One turn moves each row of this set onto another row. After a few examples, where does it send each row asked below?
z958: 0  13  2  -2  16  4  1  3  7  -1  2  -12  8  -6  13  -7  15
z86: -1  5  14  13  6  0  -1  -2  -3  -6  -4  -3  9  11  -12  8  7
z393: 6  11  5  -2  -7  -6  -10  -7  -4  -14  -1  -13  20  17  18  5  0
z270: 8  12  16  4  -3  -3  -13  -12  -5  -12  -3  -12  14  15  20  3  1
z954: -8  4  14  11  -2  1  -12  -13  -4  -20  -2  -6  15  -6  14  9  -8
z39: 15  14  6  8  3  -8  -7  4  1  -18  -10  -7  -9  0  15  -10  -1
z628: -10  18  11  -2  -2  -1  -3  9  14  -27  -2  -17  -5  11  11  9  -7
z351: -4  4  -1  2  7  1  -15  4  10  -23  -4  -10  0  -10  -10  10  2
z444: 12  8  5  7  -7  -5  -15  -12  -2  -9  6  -11  -5  -4  19  18  10
z698: -5  1  16  13  3  -4  -6  -3  4  -6  1  -7  6  12  -12  8  7
z546: -2  11  -13  0  0  -2  8  -4  -7  -6  -7  -7  2  2  -4  0  7
z503: -4  4  17  10  -7  1  -3  -14  5  -21  -15  -17  2  4  -6  1  6
z399: -10  16  -3  -6  -2  0  -1  -1  11  -12  1  -27  -10  6  11  0  8
z289: -9  5  17  4  -11  3  -7  -14  1  -18  -7  -5  11  -7  13  6  -8
z751: -5  14  11  -3  2  -10  -7  -4  -10  -6  10  -1  10  9  9  10  -8
z440: 11  14  -8  -4  3  1  -5  -3  -4  -9  -4  4  13  -3  5  10  11
z752: 4  3  1  -7  -2  -3  4  4  3  -9  -17  -4  -8  -6  3  11  7
z786: -14  9  16  8  12  11  -3  0  7  -5  3  -11  13  -4  17  7  8
z923: -5  10  14  -8  -1  -11  -11  -4  1  -8  -17  0  -8  0  5  2  4
z263: -4  15  3  19  -19  2  -1  -1  14  -4  4  -23  7  0  9  10  4
z746: -3  19  8  16  5  -7  -3  7  14  -16  -3  -13  11  -3  20  -8  -1
z987: -2  21  -2  0  -4  1  0  -10  -3  -9  15  -14  -5  -2  -10  2  5
z525: -17  12  13  4  15  3  -4  -5  9  -14  4  -11  13  -5  19  6  4
z759: -11  10  -3  -6  -2  -3  -9  6  11  -10  4  -25  -9  7  9  3  12
z369: -12  14  8  5  -2  -4  -1  -10  5  -10  2  -3  7  -21  2  0  -5
z749: -5  1  6  8  -4  -1  -15  11  -5  1  4  -11  -2  -15  12  7  5
z197: 5  13  8  4  -5  -2  -12  10  -1  -7  18  -11  -8  -1  -6  8  -6
z249: 6  10  -4  12  -16  2  8  8  -2  -6  -5  -18  2  5  12  6  -5
z38: 10  18  2  12  -5  -6  -12  -10  12  -20  2  -23  8  -4  17  5  13
z706: 10  17  15  0  -13  9  11  -9  -1  -9  2  -11  0  -1  2  17  6
z278: -5  5  -5  1  5  5  -15  5  11  -22  3  -13  4  -7  -8  6  -4
z342: 16  19  8  8  -5  0  -10  -7  12  -16  -1  -19  12  -5  23  2  7
z868: 4  14  -3  5  -19  1  4  11  -2  -9  1  -18  -1  3  12  2  -9
z716: 0  21  1  17  -10  -10  3  -9  -2  -10  7  -5  -3  -3  2  -5  11
z324: 12  18  9  -3  -1  10  3  2  1  -13  -3  -17  20  10  0  9  -1
z61: 2  24  13  -6  4  -1  -1  9  -6  -16  17  -11  -6  -4  9  3  0
z287: 3  1  14  2  -3  -5  -7  12  5  1  0  -8  -13  2  4  13  8
z37: 0  21  12  16  11  -2  -5  10  10  -22  -4  -15  5  -1  12  -4  -4
z791: 14  12  19  -2  -8  6  7  -7  4  -13  -2  -11  1  -1  1  22  4
z624: -6  -6  -2  9  6  10  -10  5  4  -16  1  -17  11  3  8  15  9

z39 turns into -> z958
z61 turns into -> z749
z287 turns into -> z752
Now find these:
z791 turns into -> z249
z503 turns into -> z324
z270 turns into -> z342
z706 turns into -> z868
z786 turns into -> z289

